Where one turn sends some rows of the set: a few examples, then the rows asked:
z_720: [-41.9 -20.2  -1.1 -18.4  -6.5  -6.2  33.3 -22.2   5.9  16.0 -17.5  -1.8
   4.2  36.4   2.8   1.2   3.2 -24.8]
z_322: [-29.4   7.9  32.1 -25.1   7.2  -5.6 -14.9  20.4  43.9   8.4  -9.9   4.7
  -2.0  15.3  -8.7  15.6  31.6  13.5]
z_421: [  8.4  34.5  -2.7  -2.5 -14.5  17.5  30.4 -18.6 -16.8 -41.2   1.0 -10.7
  -3.6 -14.0  -9.5  37.8 -29.1  12.8]
z_868: [-56.5 -14.3  -8.2  -5.0 -22.6 -11.5  37.7  -9.8   9.9  15.6  -6.8   6.2
  -6.6  28.1   2.8   4.9  16.5 -31.7]
z_753: [ 47.6  -6.7 -15.7  -7.0 -10.0  22.8 -15.8  16.1 -18.4  -6.5   5.0   5.4
   0.4  -3.5   8.7  -7.7  -9.2  34.3]
z_211: [ -7.3  -4.8 -44.8  18.0  -0.5   4.7  19.5  16.1  -8.9 -29.8  43.0 -24.7
   2.9 -43.8  -3.8 -20.2  -2.2  -8.2]
z_302: [ 42.6  -6.6 -14.0  -8.3 -11.7  22.0 -21.8  13.1 -11.0 -17.5   7.2   4.0
  -0.8   1.8  12.1   1.5   4.9  33.0]
z_420: [-35.9   5.3  17.3  -6.1  -0.2  14.4   9.2  -3.5   5.4  32.3 -29.1  16.2
  -9.4 -35.2   3.8 -36.3  32.7 -11.4]
z_472: [ -7.5  -5.1 -47.2  24.1   5.9   2.5   7.0  28.6  -3.3 -17.2  38.7 -14.0
   9.8 -47.5   9.3 -12.8 -20.3  -7.4]
z_695: [-59.1 -17.0  -8.4 -14.6 -15.5  -5.7  37.3  -4.3  -9.3  22.8 -18.0   0.3
 -10.0  26.3   2.4   6.4  13.8 -23.1]
z_857: [-48.5  -1.9  21.4 -18.1   4.6  17.7  25.4  -2.4  15.6  25.1 -29.5   4.3
  -8.7 -25.0  -1.7 -26.8  34.5 -16.3]
z_439: [ 37.5  -7.9 -25.4 -16.7  -5.8  21.9 -22.8  12.2 -17.6  -2.2   6.5  -4.9
  -4.8  -7.3   5.0   2.4  -4.9  44.7]
z_724: [-15.1   7.6 -43.5  16.0   1.6  11.2  13.7  26.3 -11.9 -34.9  38.3 -22.0
  -3.6 -44.4  12.9  -9.8  -5.5 -13.1]
z_95: [-54.3 -20.6   3.9 -28.2 -17.8  -1.3  33.7  -5.3  12.9  18.9 -17.0  -1.4
 -11.3  26.2  -5.8   0.5  17.2 -28.3]
z_402: [-41.6   6.6  26.3 -35.4   9.3  -3.5   1.2  26.1  30.2  14.4 -12.8   1.3
   4.0  14.9 -14.8   0.8  40.1   0.1]
z_799: [-52.0   9.9  15.1  -3.6  10.3  17.0  14.0  -1.0  10.6  25.8 -28.2  20.5
  -1.1 -39.3  -6.5 -31.7  16.2 -15.2]
z_648: [-14.6  -0.2 -55.7  13.0   9.0   5.6  16.9  27.5 -17.8 -20.9  24.2 -12.3
  -9.4 -42.4   7.3 -15.2 -11.2   6.5]
z_956: [ 46.6 -12.9 -20.9  -0.5   0.6  15.5 -24.9   4.7 -15.9  -6.1   3.9  -4.8
  17.8   1.1  13.1  -0.3 -15.3  26.4]
z_843: [-38.9  13.5  21.3 -28.4  21.1 -17.3  -5.7  23.8  25.6  14.4  -9.4 -10.4
  -1.0  17.0  -7.2  21.2  34.3  10.8]
z_743: [ 10.6  30.6 -29.9  -3.4   5.0  -3.3  31.0 -25.1 -18.9 -31.1   3.0 -22.3
 -11.4 -14.1 -17.6  37.4 -34.5  11.7]
z_646: [ 50.4 -13.8 -10.5  -3.3  -4.5  20.3 -12.1  10.0 -18.7 -16.3   8.1  -7.6
  -2.6  -4.3  -7.2 -16.4  -0.8  27.0]
z_623: [ 43.6   4.0  -9.1  -6.3 -17.1  30.7 -22.2  10.5  -8.8  -5.6  13.7  -3.7
   2.7   1.8  11.6  -7.4 -17.4  31.5]
z_685: [  6.8  25.6 -10.4  12.9  -0.7   7.4  26.4 -18.7 -19.6 -27.7   4.6  -5.3
  15.7 -18.3 -23.9  25.7 -43.7  -0.4]
z_460: [ -7.8  -1.3 -43.0  21.3  10.6   1.8  12.2  30.1 -12.1 -32.1  28.1  -4.5
 -11.6 -46.9  12.8 -18.4  -4.0 -15.5]
z_934: [-36.3 -22.4   4.7 -16.0  -8.1  -3.8  36.4 -18.7  15.9  14.7 -26.7  -6.4
  -4.4  27.3   7.5   8.9  19.6 -28.0]
z_642: [-10.9   4.0 -48.3  29.3   6.4  18.8  23.7  27.5  -7.1 -24.4  35.9  -8.9
   4.3 -27.6  11.5 -24.4 -15.1  -5.0]
z_948: [-45.6   3.2  17.6  -6.5   8.2  14.5  11.3   7.4  -2.8  36.9 -29.3   8.1
 -16.5 -38.4   2.3 -24.4  22.3  -1.9]
z_104: [ -9.4   5.0 -59.2  20.6  11.0   5.3  16.4  28.6 -14.8 -26.4  38.6 -11.1
   0.1 -39.4   2.9 -15.3  -9.9 -10.7]
z_150: [-33.4   0.1  34.8 -24.1   3.3 -15.2  -7.2  33.8  38.7  16.4  -4.1  -2.9
  -4.8   5.4  -7.0   4.0  24.9  -2.7]
z_105: [-53.9  12.7  30.5  -7.1  10.1   8.2   9.8   0.3  -3.5  17.1 -27.1  10.6
  -4.1 -40.3 -10.9 -33.0  24.6  -4.0]
z_591: [-45.8  -7.9  14.3  -1.4   7.6  18.7  15.6   5.8   5.3  20.1 -33.9  17.3
  -7.3 -30.0  -5.1 -38.8  28.5 -19.8]
z_27: [ 43.8  -1.9 -10.9  -6.4  -5.3  32.4  -7.1  13.1 -16.5 -12.6   1.2 -10.5
  11.8   0.6  15.7   5.7   3.0  39.0]
z_873: [-49.9 -28.4   2.3 -13.9 -13.1  -4.8  34.9 -28.1  -2.0  13.9 -16.5  -3.9
  -0.2  23.0  11.8   1.0  18.7 -20.7]
z_974: [ 40.3  -9.3 -14.8  -1.4  -8.4  25.4 -17.3  21.2 -27.6 -20.8   1.6  -2.2
  -2.3   6.4  13.8 -11.0  -0.5  25.5]
z_624: [ 12.1  39.2 -12.3   7.9   3.0   8.4  31.2 -18.0  -3.4 -30.3   8.5 -17.9
  -3.2  -3.2 -10.5  24.7 -38.5  -3.6]
z_492: [ 16.2  34.1 -16.0   1.8   1.3   2.8  30.7 -23.7  -9.0 -27.2   7.6 -14.6
   1.4 -18.6 -10.7  37.8 -34.5   5.1]
z_575: [-47.3 -15.0  -1.8 -17.0 -14.0  -6.0  30.8 -18.2  11.2   6.9 -12.4  -3.5
  -6.6  31.1  -2.7   8.5  14.7 -37.9]
z_716: [-29.7  19.8  34.1 -20.3  16.9 -13.3  -7.2  21.9  38.2   9.2  -9.3   7.1
   0.7  17.1 -12.7  14.5  31.8   1.4]
z_291: [ -3.9  -7.3 -37.3  18.2   2.4  12.1  23.4  44.9 -13.3 -23.7  27.7 -15.1
 -11.6 -46.2  16.9 -12.4 -13.6  -7.1]
z_620: [-54.3   7.9  14.0  -3.4   2.6  17.3  18.7   5.9   0.9  25.1 -25.2  15.1
   5.9 -28.0 -11.0 -33.1  30.6 -19.5]
z_661: [-37.6  -8.8  27.5 -26.0  10.6 -25.3  -9.9  26.1  35.2   4.7   3.3  -4.1
  -6.3  16.4  -1.4  11.1  18.9  10.5]
z_475: [ 10.4  33.7 -13.0  -2.6  -8.6   3.2  23.7 -30.3 -18.5 -37.7   0.8  -9.0
   0.5 -14.3 -15.6  38.1 -28.4  -8.0]
z_337: [ 13.1  22.7  -8.0   4.9  -5.7  11.8  35.8 -18.5  -6.2 -36.7  16.1 -17.2
   2.1 -17.3 -28.2  33.1 -23.1  15.0]
z_353: [  4.5  37.2 -13.8  -0.3  -8.8   4.4  32.2 -13.0 -23.6 -33.5   5.9 -21.4
   8.3 -10.3 -21.8  33.8 -29.7  -7.0]
z_865: [-33.9   4.3  22.6 -29.2  12.8 -15.2 -11.4  30.0  39.5  19.2  -1.0   2.5
   3.0  13.8  -3.8   5.6  23.4   3.8]

z_724 -> z_421
z_492 -> z_753
z_857 -> z_95
Now these:
z_661 -> z_105
z_720 -> z_865
z_420 -> z_868
z_27 -> z_291
z_642 -> z_624
z_743 -> z_439
z_150 -> z_620
z_685 -> z_956
z_591 -> z_575
z_843 -> z_948
z_211 -> z_337
z_475 -> z_302

